In the rows, zero is written as 128.
Families of rows that turns and mirrors carry onto each other, the same ones carrying the whole set onto itself: the rest of each named row's family, in list order
3 families of 5 rows
J782: [160 101 142 151  96 115 145 143 160]
J831: [156 118 145 159  96 124 146 136 156]
J457: [121 135 128 135 120 115 121  97 170]
J663: [138 109 137 106 130 100 142 115 144]
J264: [131  84 136 143 119 103  94 110 163]
J303: [152 111 128 145 114 157 103 112 144]
J687: [158  97 141 157  97 110 137 144 150]
J943: [131 138 116 147 103 117 124 111 175]
J246: [146 102 152 111 131 119 143 118 133]
J884: [145  96 143 103 128 108 139 115 146]
J143: [159 112 119 129 115 156 120 117 136]
J229: [162 106 122 135 110 159 113 116 149]
J722: [130 134 118 134 109 122 122 102 181]
J823: [131  87 130 143 121 109  89 110 150]
J601: [130  88 150 150 121  99 101 114 152]

The rest of the family of J831: J457, J303, J246, J601
The rest of the family of J722: J782, J264, J884, J229

Families of rows that turns and mirrors carry onto each other, the same ones carrying the whole set onto itself: the rest of each named row's family, in list order
3 families of 5 rows
J239: [149 151 139 118 140 116 155 139 143 142 137 149 144 142 134 133 120 124
 150 133 170 134 109 141 114 129 166 104  79  78]
J30: [141 130 154  95 117 123 139 138 141 118 138 155 159 113 118 120 127 106
 139 132 132 148  89 163  84 101 121 133 114 101]
J484: [104 143 138 152 125 131 137 110 123  99 135 122 143 103 130 142 125 123
 132 136  97 130 125 141 107 123 156 134 114 111]
J970: [115 134 150 145 127 145 138 114 122 103 135 117 143  98 130 136 126 116
 128 139  92 129 124 141 117 120 139 130 106 111]
J852: [141 134 154 109 108 120 125 134 138 117 145 172 164 119 118 123 127 101
 140 133 132 150  96 168  82 101 124 136 108 112]
J908: [125 140 147 143 121 137 131 117 125  86 144 122 148 104 137 150 126 112
 134 132  93 138 128 139 107 126 144 140 106 110]
J8: [105 140 122 134 116 123 137 151  90 115 119 144 156 141 121 129 149 149
 159 116 135 116 138 151 140 102 110 118 112 129]
J166: [141 154 131 122 141 102 153 145 142 133 133 155 155 143 132 143 129 128
 160 132 169 135 114 147 104 132 170  98  87  84]
J545: [104 132 127 129 122 129 143 150  89 130 119 129 142 139 122 127 143 150
 159 110 130 113 133 140 144 102 115 119 112 122]
J923: [148 132 147 106 111 112 133 147 144 117 134 167 163 119 125 122 125 106
 148 113 135 156  94 159  83 101 127 136 116  98]
J558: [141 140 144 133 121 131 153 120 114 136 155 163 120 176 108 123 162 124
 154 112 137 131 127 145 137 151 118 130  92  93]
J4: [146 155 135 135 147 108 144 143 144 131 130 151 146 155 136 141 122 125
 154 126 163 145 121 144 119 129 167 110  74  76]
J15: [100 137 126 131 117 125 130 160  97 115 113 133 144 133 132 134 139 143
 158 108 135 112 142 147 143 101 129 133 113 126]
J739: [132 146 148 151 116 122 155 112 118 130 157 172 117 174 108 129 155 124
 157 110 139 135 132 146 131 148 129 139  91 100]
J845: [128 141 138 142 112 125 149 131 122 124 150 160 128 182 104 128 160 121
 157 106 134 137 133 151 136 155 115 146  96  98]

The rest of the family of J852: J484, J8, J166, J739
The rest of the family of J558: J239, J30, J970, J545

Families of rows that turns and mirrors carry onto each other, the same ones carrying the whole set onto itself: the rest of each named row's family, in list order
4 families of 8 rows
J495: [145 117 126 124 158 134  80 134 128 129 129 155 102  82 136 126 160 160
 133 116 146 113 139]
J129: [141 103 145 152 165 108 110 142 121 137 168 109 146 109 157 129 150 152
 119 126 178 120 109]
J313: [128 106 123 120 166 137 109 165 127 135 146 149 108  83 140 132 141 157
 129 133 132 114 126]
J192: [169 125 146 123 165 140 113 117  80 126 158 135 134 116 164 123 131 144
 148 122 171 121 129]
J397: [152 107 150 128 156 136 115 129  78 135 128 111 127 115 163 129 154 141
 144 125 167 116 162]
J796: [131 117 129 101 144 115 100  94 107 143 144 125 145  93 183 113 165 126
 131 124 137 122 142]
J536: [136 125 125 116 143 128 113  93  87 141 119 144 108  91 131 133 145 148
 142 134  97 110 141]
J224: [163 102 135 176 159 124 118 139 106 135 139 137 119 119 126 136 114 152
 137 134 135 113 116]
J402: [112 118 134  94 156 119 104  88 108 148 146 110 135  85 157 127 176 151
 118 129 143 119 137]
J323: [150 112 112 185 142 115 113 124 105 133 153 130 117 114 144 135 121 163
 143 132 121 106 127]
J137: [138 127 120 144 140  88 124 104  85 146 157 116 162 105 149 152 124 146
 136 116 137 132 134]
J458: [160 107 112 135 150 128 102 101  86 117 113 139 128  78 147 138 139 141
 148 119 118 138 120]
J990: [152  94 152 116 166 140 103 116  77 129 141 117 125 129 158 132 142 135
 138 134 168 116 135]
J920: [116 125 116  96 135 122 115 106 102 148 139 117 136  97 148 125 184 149
 121 133 145 135 125]
J935: [139 121 119 137 157 119  98  90  66 134 143 128  99  83 146 149 139 145
 139 132 116 135 138]
J169: [114 127 125 151 154 104 136 101 122 146 161 135 138  66 141 127 160 156
 112 137 127 105 119]
J544: [151 114 151 125 167 149  95 133 127 131 128 153 115  91 165 121 171 154
 135 148 133 113 115]
J590: [150 111 114 129 157 116 104  78  85 137 120 127 105  91 138 137 128 139
 146 127 114 120 134]
J22: [131 115 146 145 148 100 146 101  82 142 156  98 148 119 156 139 136 139
 125 143 130 122 112]
J417: [127 115 158  84 166 120 109 110 103 145 135 122 137  86 144 127 173 139
 119 130 154 125 122]
J998: [137 103 135 121 166 154  97 141 125 141 119 145 101  82 144 133 158 150
 128 125 132 103 132]
J508: [126 109 153 141 156 128 118 150 128 147 166 120 148 114 144 125 160 164
 109 136 162 112 122]
J924: [159 125 142 166 164 121 120 143 103 134 141 145 133 103 130 160 129 175
 142 139 132 122 108]
J646: [161 107 155 173 171 110 111 129 108 125 145 136 114 105 145 140 110 151
 139 125 131 100 127]
J819: [164 100 145 117 154 132  86 135  86 131 126 116 115 133 148 136 135 146
 150 123 147 126 131]
J3: [120 118 125 144 143  96 106 120 132 151 127 135 142  80 150 149 164 158
 126 141  99 123 120]
J707: [150 122 145 149 142  99 113  70  82 143 140 102 146 117 148 131 153 144
 132 128 143 116 124]
J428: [137 112 154 133 149 113 127 146 143 138 142 125 151 119 148 115 156 155
 121 127 159 101 113]
J67: [128 135 158 133 157 108 118 139 125 161 171 131 149 118 166 135 154 159
 124 145 151 105 130]
J290: [138 116 132 148 148  89 126  87  89 142 167 102 153 123 138 131 132 152
 125 137 145 128 122]
J389: [124 125 122 142 150  97 111 107 132 137 157 142 124  86 130 134 141 159
 116 134 110 120  89]
J568: [124 125 116 154 148 103 118 111 136 155 145 130 130  75 125 130 147 168
 115 128 107 116 119]

The rest of the family of J3: J192, J796, J137, J458, J544, J924, J67
The rest of the family of J313: J129, J536, J323, J169, J417, J819, J707

Families of rows that turns and mirrors carry onto each other, the same ones carrying the whole set onto itself: the rest of each named row's family, in list order
5 families of 6 rows
J325: [139 132 172 116 113 147 130 141 133]
J666: [177 174 143 130 104 135 128 168 106]
J547: [139 185 161 146 117 134 114 109 109]
J180: [174 189 144 149 113 124 114 133 101]
J671: [136 137 176 115 122 143 123 157 129]
J962: [163 188 145 156 129 128 120 135 102]
J850: [163 179 145 156 111 139 113 118  99]
J412: [146 181 142 143 127 117 119 114 120]
J398: [166 196 145 147 111 131 119 138  99]
J286: [161 141 153 117 104 142 121 172 129]
J292: [146 139 165 114 107 133 132 170 104]
J730: [151 165 142 134 101 126 124 178 105]
J36: [142 154 165 124 134 125 125 105 119]
J742: [148 177 161 148 119 133 111 107 101]
J527: [174 175 145 146 117 127 126 170 113]
J102: [135 130 169 115 111 150 118 144 128]
J441: [139 176 162 145 138 137 116 112 106]
J930: [152 138 171 109 101 145 113 155 132]
J886: [142 133 177 109 122 133 133 133 111]
J308: [165 143 157 116 105 144 134 170 124]
J42: [177 153 157 128  94 134 120 169 125]
J32: [182 174 145 152 100 131 120 151 107]
J284: [125 150 178 124 135 144 117 123 119]
J986: [127 154 175 130 119 143 119 110 126]
J859: [139 165 157 137 120 150 107 104 107]
J777: [161 150 160 125 113 134 127 180 126]
J530: [127 148 173 132 119 145 112 111 115]
J660: [152 185 131 147 111 117 116 151 112]
J864: [133 143 171 114 114 153 108 121 124]
J498: [181 171 141 134 105 130 120 167 114]

The rest of the family of J886: J412, J292, J730, J36, J660
The rest of the family of J102: J180, J286, J742, J530, J498
The rest of the family of J850: J930, J42, J32, J859, J864
The rest of the family of J325: J666, J547, J398, J308, J986

Families of rows that turns and mirrors carry onto each other, the same ones carrying the whole set onto itself: the rest of each named row's family, in list order
5 families of 6 rows
J585: [128 108 117  92 109 127 124 122 114 120 141 106 135 143 105 113 126 157
 131]
J645: [133 144 119 111 153 108 116 130 131 134 126 147 134 125 108 128 103 114
 146]
J994: [131 119 129  82 116 144 118 124 110 114 137  96 127 135 126 130 141 133
 132]
J909: [113 151 116 150 153 122 155 108 127 127 117 124 126 134 137 113 131 124
 136]
J519: [139 125 136 136 127 152 131 146 150 126 135 117 122 128 133 146 118 152
  90]
J906: [127 125 154 128 112 110 111 141 124 137 140 107 102 101 124 146 119 134
 111]
J416: [134 134 136 160 115 133 132 135 148 134 128 116 115 113 149 144 115 146
  99]
J680: [127 114 128  89  97 123 119 136 106 123 138 108 145 131 127 130 135 123
 151]
J60: [147 145 136 107 142 111 136 133 136 143 146 152 146 119 107 124 115 120
 151]
J249: [111 146 105 145 143 138 157 134 119 132 137 144 144 116 130 108 141 144
 147]
J723: [119 140 117 150 147 118 157 110 123 104 135 140 131 122 130 112 127 152
 150]
J390: [114 120 146 138 129 112 128 131 106 143 127 115  97  90 128 139 107 132
 123]
J49: [125 152 111 149 135 122 146 118 144 126 124 145 147 139 138 120 127 117
 145]
J339: [138 127 143 152 128 142 145 129 152 128 147 103 121 105 137 134 120 147
  99]
J791: [126 117 146 126 126 110 121 121 125 140 146  99 109  87 127 129 110 134
 104]
J332: [132 122 147 134 131 143 139 130 150 109 124 122 114 118 136 145 115 176
 117]
J161: [123 145 144 103 142 117 136 117 142 168 123 138 129 104 115 110 122 137
 146]
J289: [135 151 101 144 152 129 136 108 134 117 113 134 139 125 134 120 114 120
 144]
J510: [133 130 143 109 137 102 139 117 143 149 125 143 136 133 101 110 102 143
 148]
J210: [136 113 126 126 107 153 153 154 109 125 124 110 155 137 147 129 115 140
 153]
J505: [159 105 140 128 115 138 143 133 110 101 118 123 162 119 137 117 119 154
 146]
J518: [128 156 132 114 139  98 121 117 137 139 138 147 126 124 121 125 120 112
 151]
J965: [142 118 122 128  92 145 143 141 116 120 119  99 161 133 147 128 135 135
 138]
J771: [151 113 116 123 105 135 154 139 109 135 119 117 173 117 143 119 114 136
 143]
J834: [160 118 140 130 119 156 133 139 108 122 120 116 161 109 141 106 141 141
 122]
J790: [121 133 137 132 139 156 131 132 149 137 103 128 117 108 148 138 121 160
 112]
J281: [124 118 139  87 115 133 134 148 106 129 143  95 136 145 126 122 131 133
 150]
J71: [125 109 152 140 127 108 119 125 106 134 121 113 101 119 109 117 104 147
 112]
J123: [123 118 162 130 131 135 110 145  99 144 120 115 105 113 116 118 129 134
 113]
J446: [125 121 102  89 116 141 113 134 105 134 144 125 141 119 110 113 138 144
 132]

The rest of the family of J416: J906, J680, J49, J518, J965
The rest of the family of J834: J249, J161, J790, J123, J446
The rest of the family of J281: J645, J339, J791, J289, J210

